Turns in one plane each, and the order they were made in; the first pair answered
turn C:
[  9  23 -18  -1 -17   9   3  -4   1] => [ 15  17 -10  -1 -22  13  -3  -5   5]
[  3  -6  -3   0   2  -1   6 -18  -6] => [ -1   4  -8  -2   5  -3  13 -12  -8]
[20 -2  7 -5  2  3 19 -1  4] => [20 -9  7 -2  2  1 16 -9  2]
[ -3  -7   0  -1  16   0  13 -18  -1] => [-4  4 -3 -4 19  1 18 -8  0]
turn X:
[ 17 -10   0   1 -16  -5  -6   0   7] => [ 10 -15   9   7   3   4   1 -16   1]
[-8 -4 -2  2  8 -8 -8 -3  1] => [-5  3 -6  1 10 -9  2 -2 -2]
[ 1 17 34 -4 18 15 -2 21  4] => [ 5 24 25 -8 17 11  6 25  4]
[-3 10 11 -6  2 19 -2 -9 -8] => [  2  20   0 -10  -6  14   3   1  -6]
turn J:
[ -4  -6  -9  -7   4 -38   1  -1   1] => [ -6   0  -8  -7   8 -37   3   3   1]
[  6  12 -20  -9 -14   4  16  -3  -5] => [  6   9 -22  -8 -17   3  15  -5  -4]
[ -4 -30  20  11   2  11 -26 -15   5] => [-14 -23  17  12   3   7 -36  -4   4]
Pairs:
(two turns a pair)
[15  9  4 -6  0 -1 16 15  2] => [ 19 -17  12   2  -5  -3   4  -8   3] : C C
[  7  17   0   2  -6  -7   4  -1 -12] => [ 14   8   9   1 -11  -1  -5  -3  -7] : C C
[ 13  -2  -7 -13  -4  -6  14   4  -1] => [ 17 -10  -1 -12  -7  -3   7  -2   0] : C C
[ 18 -22  11  -2  -5  21   0 -11  -1] => [ 22 -18  -7  -4 -17  12  10 -11  -5] : X J
[ 12  13   9 -11  14  17  30   1  -3] => [ 24 -19   3  -5 -18   8  10 -21  -1] : J J
[-17 -12  11   1   7  -1 -14  -6   1] => [ -5  13   4 -10  10   5  17   8   1] : X C
[ 8  6 10  0 -3  5 -6 10  4] => [  4  -3  10   4  -4   1 -15   2   3] : C J
[  0  -3 -13   3  14 -11  14 -15   5] => [ -2  -9 -17   5   5 -16   2 -16   6] : J J
[ 21   2   5 -11   0 -14  25   2   9] => [ 22 -12  -4  -8 -18 -21   7  -3  10] : J J
[  9 -11  26  -1  12   8  -2  -7   6] => [ 20   3   7  -8 -13  -4  -1  18  13] : X X
[ -3 -14  11  -7  11 -16 -10 -12  -1] => [ -4   1  -1 -10  17 -19  12  -8  -8] : J X
[ -4   4  -5   2   7 -27  -1   5   2] => [ -8   2   3   3  15 -22  -4   4   3] : X J
[-12  -5 -16   7  -6  -8 -12  -7  -6] => [-19   1 -14   7   4  -6 -11  -2  -8] : J X
[-1 -9  9  6  9 19  2 -6 -4] => [  4   9 -16  -1  -4   5  16   7  -5] : C X
[-20   0  -5   7  19   3  16 -12 -11] => [ -1   8 -25  -3 -15 -11  15   9  -2] : J X
[  2  -8 -44   4 -23 -30   8 -29 -15] => [-21  15 -48   3  -9 -35  -1   0 -17] : J J
[ 22   0  24 -10  22   0  19   7  16] => [ 29   1  12 -12   9  -9  26   7  16] : C X
[ 10   2  -4  -6   3 -12  21   5   2] => [ 13  -7  -7  -4  -8 -15  12  -1   3] : J J
[  0 -11  -6  -8  -9 -13 -26   6  14] => [-10 -17   4   0  19  -1  -9 -22   3] : X J
[  2  16  -1 -11  -3   1  -4   7   2] => [ -3   8  11  -7   4   7 -13   2   3] : X J
[ 19  -7   7  -9 -13   8   2  -2   4] => [18 -3  4 -9 -6 10 13 -6  0] : X X
[  1 -11   8   1   8 -18  -6 -10   6] => [  6   0  -4  -5  -2 -24   2   1   8] : X X
[ -5   9  -3 -12   5 -19  17  25  -2] => [-11 -17  13  -3  -1 -18 -20  16   5] : X C
[ 12 -19 -19  -4 -14 -15  -2 -17  15] => [ -2  -3 -32  -4  -6 -23   2  -3  11] : C J
[-5  3 -1 -2 -2  6 20 -6 -8] => [ -3  -8  -5   1 -15   2   8 -13  -6] : J J
[ 14  -5   4  -2  -4 -32   6   1   9] => [  7   1   2  -1  -2 -35   2   9   8] : J J
[ 18   7  -2  -1 -34   3  -3  15   9] => [ -4 -14  20  13 -12  14 -26  -5   4] : X J
[-3 20 -2 -1 22  4 23  8 -3] => [16 -3 26  0  5 22  2  2  8] : C C
[  6 -20  15  17  -7   9 -23 -13  -8] => [ 22  12 -18   3 -26  -6   6  13  -7] : X X
[  2  -4  14   3  -4  11 -10  12   1] => [ -7 -11   8   8  -1   4 -17   4  -3] : C J
[ 15   8  16 -11  -4  13  -2  21  11] => [ 22   0  17 -10  -9  14   1  11  10] : J J
[14  3  0 -8  4 -3 15 -6 -3] => [ 14  -9  -1  -6  -9 -10  -5  -4   2] : X C
[-10  12  -7  -2   5 -15  -3   9   2] => [-12   6   3  -1   6 -11 -15   9   4] : X C
[  8  -7 -11   0 -22  -4 -13   5   7] => [-5 14 -9 -3 -5 -2 -7 23  4] : J J
[ -2 -27   3  13   6  -4  -9 -25  -9] => [  8  -8 -22   5  -3 -15  18 -18 -12] : X J
[ 23  -7  21 -12 -27   4  -7  -6  17] => [  5   5  13 -10 -25  -4 -26  16  17] : J J
[  5  -1 -13  -3 -17  20 -18  -8  -7] => [ -6  14 -13  -5  -7  20 -19   7  -7] : J J
[ 19 -15   1  -3 -33  18 -13  -8   3] => [ -8  -7 -34   4 -13  -9   4 -22 -15] : C C
[-16  -2   4   5  24   6   1  -8 -10] => [ -6  18 -12  -6   4  -3   2  23  -2] : C X
[-20  17 -16   4  19  22  -1  -7 -31] => [  0  19  -1  -5  14  38  11  -4 -25] : C J
[ 10  12 -10  -6 -12  -2   3  12   4] => [  0   2   6   4  15  11  11 -13  -3] : X X
[-10 -18  14  12   9  13  -8 -16  -2] => [  5   2 -13  -2 -26  -5  -8  18   6] : X X
[  7  13 -26  -9  -7 -11  27  -4  -6] => [ 10   5 -30  -7 -17 -14  19  -9  -4] : J J
[  1  17  13 -12   3  11 -12  28   4] => [  4  -1  23  -7  -1  14 -26  14   5] : C J
[  6 -23  10   2  -6 -10 -19  -2   7] => [-10  -9   9   4  26  -2   8 -12  -5] : J X
[ -2   8  16 -14   1  17  -8   1   1] => [  1  15   9 -16  -5  12  -4   9   2] : X X
[ -9   8 -13  -4   8 -13  -2  27   5] => [-14  -1   8   0  24  -2 -10  17   4] : X J
[  1  30 -15  -3  -3   7  13  19  -6] => [ 20  -9  14   2 -22  21 -15  -2   5] : C C
[ -3 -12   3   5   0   7 -11  -8  -3] => [-7  2 -7  3 10  6  9 -7 -9] : J X
[ -2  10 -10 -13  -2  -2  15   5  -2] => [-12 -10  10  -4  11   7  -4 -10  -2] : X X
[  6   1  12  -1   8  33  20 -12  -7] => [  0  -3   5   3  12  27  22 -22 -12] : C C
[  3  10  -8 -19 -26 -18  15  17  13] => [  6   2   2 -18 -31 -14   1  20  17] : C J
[  2 -11  17   4   8   1  -9   0   4] => [  1   5  -5   0  11 -11  17  -1  -4] : C X
[ 29 -12 -10   1 -15   2  12 -16   0] => [ 25 -19  -3   4  -9   5   6 -22  -2] : X X
[ -7   1   1  13  17  11   9 -22 -17] => [ -5 -12  -4  15   3   4  -6 -26 -15] : J J
[  5   2  -7  -6  -2  15  25 -10   0] => [ 9 -1 -2 -6 -6 18 21 -9  3] : C C
[  3 -11  14  13   2   5   8   0   5] => [ 9 -5  8  8 -2  2 17  4  5] : X C
[ 10  10  -4   1  -2  25  18 -14  -8] => [  9   2 -13   4  -9  17  13 -23 -11] : J C
[ 15  -8 -15  -2 -28  -3  -2  -8  -2] => [  4 -20  -8   6 -16  -2 -13 -20  -5] : C X
[ -4  11  -5  -3  -1  -7 -10  21   4] => [-10  11  -1   2  21   1   9   4  -4] : X X
[  0   1 -33  -1 -14 -16  25 -13 -11] => [  0 -17   1   0 -31  -4 -34  10   7] : C X
[ -5 -13   7   5  -3 -14 -31   9   9] => [-10   9  14  -1  21  -5 -12  23   7] : J J
[  1   4  14  -2   6  -7 -15  14   9] => [ 7  6 18 -4 14  0  0  9  9] : J J
[ 19 -16   1   0  -4   0  18  -2   5] => [ 18 -22   7   2  -4   2   9  -3   6] : X X
[-2 14 16  2  0 17  8 -5 -7] => [  8  17   9  -2 -14  11  10   3  -2] : X J
[ 17  19   6  -3 -30  -4  -4  14  15] => [  8   7   7   3 -31  -9 -23   8  15] : C J
[ 27  11 -22  -9 -16  -8  26  15  11] => [ 36  -3 -12  -7 -27  -3  14   7  15] : J C
[-18  -5   7   5  24   7  -1 -11 -16] => [ -9   1   8   2  25  11  14 -11 -16] : C J
[  9   2   2  -4 -14   7 -16  14   9] => [ -8  -8   7   6  15  12  -5 -17  -4] : X C
[-11   5   4  -1 -10   7 -14  -5  -7] => [ -6  16  -6  -4 -10   4   1  -1  -8] : X X
[  4   3   8  -9  17 -10   8   3   8] => [ 10  -4  10  -9   4 -12  -3   5  13] : X C
[ -9  17 -10   3  12  -2   5  -1 -11] => [-5 20 -7 -1  4 -3 -3 14 -5] : X J
[ -6   4 -22  -5 -18   5  -3  -9 -15] => [ -5  15 -21  -9 -14   7   1   3 -15] : C J
[-3  9  0  3  6  6 -8 10  6] => [-3 11 -2  4 10  8 -1  8  4] : X X
[ 0 -5 16  4 -5 16 -7  5  3] => [  7  10   1  -2 -11   9   8  14   2] : X X
[  2   4 -10  -4 -26  26  -1  22   4] => [-17 -21   0  11  -4  26 -12 -14  -5] : X C
[ 31 -20  25  -5 -10   3   0  -7  18] => [ 38  -3   9 -10 -12  -1  24   0  14] : X X
[-12   0  -1  -3   3 -23 -20  15   2] => [-15   5   9  -3  19 -15 -11  15   0] : J X
[12  0 26 -7 14  6 10  0  9] => [  9 -16  14   1  10  -6   7 -21   4] : J C
[-19  -2   3   0  16  16  -6 -13 -10] => [-14   1   3  -4  18  19   5 -13 -10] : C J
[ -8   0   5  -6   2  18 -20  20  -3] => [ -3 -11  16  -4   7  22 -17   7  -2] : J C
[ 14   5  21  -8   9 -20  -1  21  17] => [  8 -18  18   2   9 -27  -9  -6  11] : C C
[ 19 -14   9  -2 -10   4   8 -11   4] => [  8 -17   6   3   0   5  10 -20  -2] : J X
[  3   3 -17   0  -2 -12  16  -7  -4] => [ 11   8 -12  -4  -7  -5  18   1   1] : C J
[  5  -1   3  -5 -14   7  -6   3   8] => [  0   6   3  -5 -10   6  -6   9   8] : J J
[-24  15 -15  17  -1   3   2 -11 -20] => [-18  19  -1  11 -17   9 -21  15  -8] : C X
[  1  12 -20  -2 -11  19   1  13  -1] => [  5   4 -11  -2 -15  25  -7  13   3] : C J
[ 10 -10 -13   3 -11 -22   5  -9   6] => [ 11   9 -14  -2  -9 -18  11  10   8] : C C
[-12  16   5   3  19 -35  -3  21  -6] => [-16   9  13   7  28 -29  -5  11  -8] : X X
[  4  -1   0  -4 -10  10 -20  -1   7] => [  0  -4   1   1   4  16  -6 -19   0] : X J
[ -4   0 -33  -4  -4   0   0 -19   3] => [ -5  17 -32 -10  -3   5   0   4   6] : J C
[  9 -12   5  -6 -12   4 -15  -3  11] => [ -1  -8 -11  -1   4  -4   9 -23  -2] : C X
[-16  -6  16   0  13   6 -18   4   2] => [-5 15 -7 -8 -4 -7 -3 25  5] : X X
[27  6 22  7 20 19 14  5 10] => [ 29   0  23   6   4  15 -10  17  18] : X X
[  7 -17 -19  -1 -16  -9   2 -15   6] => [ -5  -6 -26   1  -1 -13  12 -15  -1] : X C
[ 19 -24  -3   5 -12  -1  -4 -30   6] => [ -3 -11 -30   8  -4 -20  -3 -25  -3] : C J
[ -9  18 -34  -5  -4 -11  14  13  -6] => [-22   9  -8   1   4  -5 -28  27   2] : X J
[ 4 15  2 -5 -3 12  9 18  2] => [-4  4 17  0 11 20  2  3  0] : X X
[ -4 -11  10   4   0  14 -10   1   4] => [ 3 -7 -1  2  2 15 15 -9 -2] : X J
[ 15  -8 -11   4 -13  -3  -5  -8   1] => [  5  -1 -18   5 -11 -10 -12   2  -1] : J C
[ 10  11 -25  -6 -13 -44  -2  20  12] => [ 11  24 -15 -11   7 -34  22  23  11] : J J
[ 23   8   8 -11 -17  23  18   3   9] => [ 17  -6  13  -6 -25  20 -13   5  14] : X J
[ 10   8 -21  -4 -12 -17  18   7  -1] => [ -6 -17   8  10  18   1   8 -24  -6] : X X
[  0  -9  -2   5 -10  -7 -14   1   5] => [-9  3 -4  5 14 -3 10 -6 -4] : X C
[ -7   8  -4   0  -7 -11 -18  13  -2] => [  0  10  11  -3  -4   2 -14  17   3] : J C
[  8 -19  -3   4 -10   8  24 -40 -14] => [-12  -5 -33   5 -13 -13  17 -23 -20] : J C
[ -5   3  -5   5  -6  22 -15  -7 -16] => [  0  12  -8   0  -5  25  -2  -3 -17] : X C
[  0 -14  -3   0 -10  -7 -24  -8  -2] => [  6   8 -22  -7  -6 -11  11  -4  -8] : X X
[-18   6 -20  -2   7  -7   8  -4 -20] => [ -9   8 -16  -7 -14  -8 -13  20  -8] : X C
[ 15 -15  11  -5  -4   2   0  -8   5] => [  2 -12   3  -3  -9  -5 -19   6   4] : J J
[ -8  -7  10   8  34 -12   6 -20   1] => [ -5 -20   6  11  21 -16  -5 -28   2] : J J
[  2  -7   3   3  -1   0   7 -14   3] => [-7 -6 -2  5 -7 -7 -8 -7  4] : J J
[ 25 -14   6  -8 -11 -17  13  -5  14] => [  9 -20   1   0   2 -25  12 -21   6] : X C
[-14  11 -12   2   2 -30  -7   9  13] => [  3   6   7  -3 -10 -15 -18  19  24] : C C
[-18 -18 -11  15 -23 -11 -44   6  -4] => [-38 -12 -15  23  16  -7 -12 -20 -23] : C X
[  6   2 -11  -4   1  -7   4 -22   0] => [  8   7 -16  -7  -7 -12  -2  -9   1] : X C
[ 17 -31   5   6  -2  -5  -8 -22  10] => [ -1 -16  -6   8  23  -3  15 -30  -4] : J X
[17  1  4 -7 -9 -1  0 -1  7] => [ 12  -7   4  -2  -1  -3   3 -15   1] : C X
[ 1  7  1 -5  4  4  5  7  4] => [-2  1  8 -2  7  7 -2  1  5] : X X
[ 20   0  27  -4  -5  -8 -10   7  16] => [  9  -5  26   4  18  -5   8 -19   4] : X C
[ -4 -12   0  -8   1  -1  11  -1  -9] => [ -2  -5   1 -10   0   2  13   8  -7] : C C
[ -5  -3  -1   7  17 -17  13   0  13] => [  1   0   4   3   7 -16  -2  17  20] : C X
[ 16  13  16   3 -13   1  20   7  15] => [ 17   0  10   5 -26  -3   7   2  16] : J J
[  4  -9  10  -2 -25  12  -5  -8 -12] => [ -9   2   5  -2 -20   6 -18  10 -13] : J J
[-29   2  -7  10  19  10  -5 -10 -13] => [ -3  24 -11  -6  -9  15   0  25  -1] : X C
[ 6 10 17  7 -4 32 18 -5 -4] => [ 16  -4  13   7 -27  24   2  -7   2] : X C
[-13 -12  14  17   8  -4  -8 -11   3] => [-21   0   5  15  13 -10  -3  -2  -1] : J C
[ -9   2  -2   3   3 -17  -1   0  -4] => [ -3  11   4  -3   6 -11  10   6  -2] : C J
[ 14   5 -13  -5  -7   6   8  10  -6] => [  5 -11   3   3  11  16   3  -9 -11] : X X
[ 19  -5  13  -2 -10  11   2  -5   2] => [ 18  -9   6   0 -15   8  -1  -8   0] : X J
[ 15   6 -18  -3 -15   8   5   9  -5] => [ 15  -1 -16  -1 -19   9  -6  11  -3] : C J
[ 12  -8  10   1 -10  -7  -8   2   7] => [14  4 -1 -4 -2 -7 17 -1  0] : X X
[ 13  -5 -10  -1 -41  18 -19  -2  -4] => [ -8  22 -12  -4 -23  17 -22  27  -6] : J J
[ 6 12  0 -2 -3  7 17  5 -8] => [  5 -10   5   4 -17   1 -12  -1  -2] : X C
[  8 -13  -5  -5 -13  -5   3   7  -1] => [ -4 -21   7   1   1   1  -6  -2  -4] : J X
[ -4  17  -6 -10  19  -2  11  10  -5] => [  7   5  14 -11   6  12 -10  18   6] : C X
[ 17   5  -8  -7 -12 -13   8   6   9] => [  1 -10   9   0  -4  -8 -23   3  11] : X J
[ 22  -7  13  -6 -18  -4   2  -2  14] => [ 13 -14   3   0  -6 -10  15 -23   4] : C X
[ 13 -17   3   4 -20   0  -7  -4   5] => [ -7 -11 -14   9 -12 -15 -11  -3  -3] : C J
[ 11   2   3 -16 -18   9  18  -9   8] => [  5  -6  -4 -11 -15   1  17 -23   3] : C C
[11  4 20 -8  3 12 -1  6 -6] => [  8 -12  17  -3  -3   6 -14  -7  -7] : C J
[ -2  -6  -3   6  10   3  16 -23  -8] => [  5  -1 -21   2 -12 -10  14 -11  -6] : J X
[-10 -21  24   6  28 -36  15  -1  17] => [  8   2  18  -8  10 -35  29  26  25] : X C
[ -2   0 -12  -2   4  -6   8  -2   1] => [ 7  2 -1 -6 -3  4  4  9  8] : C C
[-1  2 13  0 -8 -7 -2 17 14] => [ -4  -4  14   2  -7  -8 -10  12  14] : C J
[  9  -4  34  -1 -14  32  -6  10   9] => [ 16 -10  25   1 -12  32  17 -13   2] : X J
[-7 10  2 -2  8  6  1 15 -5] => [-2  5 11 -2  9 13  2  9 -3] : C X
[ -9  -5   4 -10 -13   3  -5   5   6] => [-15  -4   1  -8  -8  -1  -7   4   5] : C J
[-15   3 -17   6   4  11   3   1 -13] => [ -3   9  -9   1   4  21  12   7 -11] : C J
[ 14  10  -6  -6 -16  -1  29  -4  -5] => [ 17  -9  14  -3 -29   5  -6  -1   4] : C X
[-22  -1   4   7  15  14 -10 -12 -13] => [-10   9 -13  -1 -16   0 -23  16  -2] : X X
[-2 -1 -2 -1 -2  0  8 -9 -3] => [  1   2  -3  -3 -11  -3  -3   4   3] : C X
[ 18  -2  -2  -6  -6 -11  15  -2   5] => [ 11 -14  13   0   6  -3   8 -15   4] : X X
[  8 -10  -7   7   2  10  13 -19  -7] => [ 11 -18  -5   6 -16   5 -12  -7   1] : X X
[  9   0   6   2 -17  14 -17  -6   7] => [ 13  18  -7  -3 -11  13  12  -4   2] : X X
[-13   4  17  -2  24  -8   2   5  -4] => [-6  0 25 -3 19 -1 -4  8  0] : C C
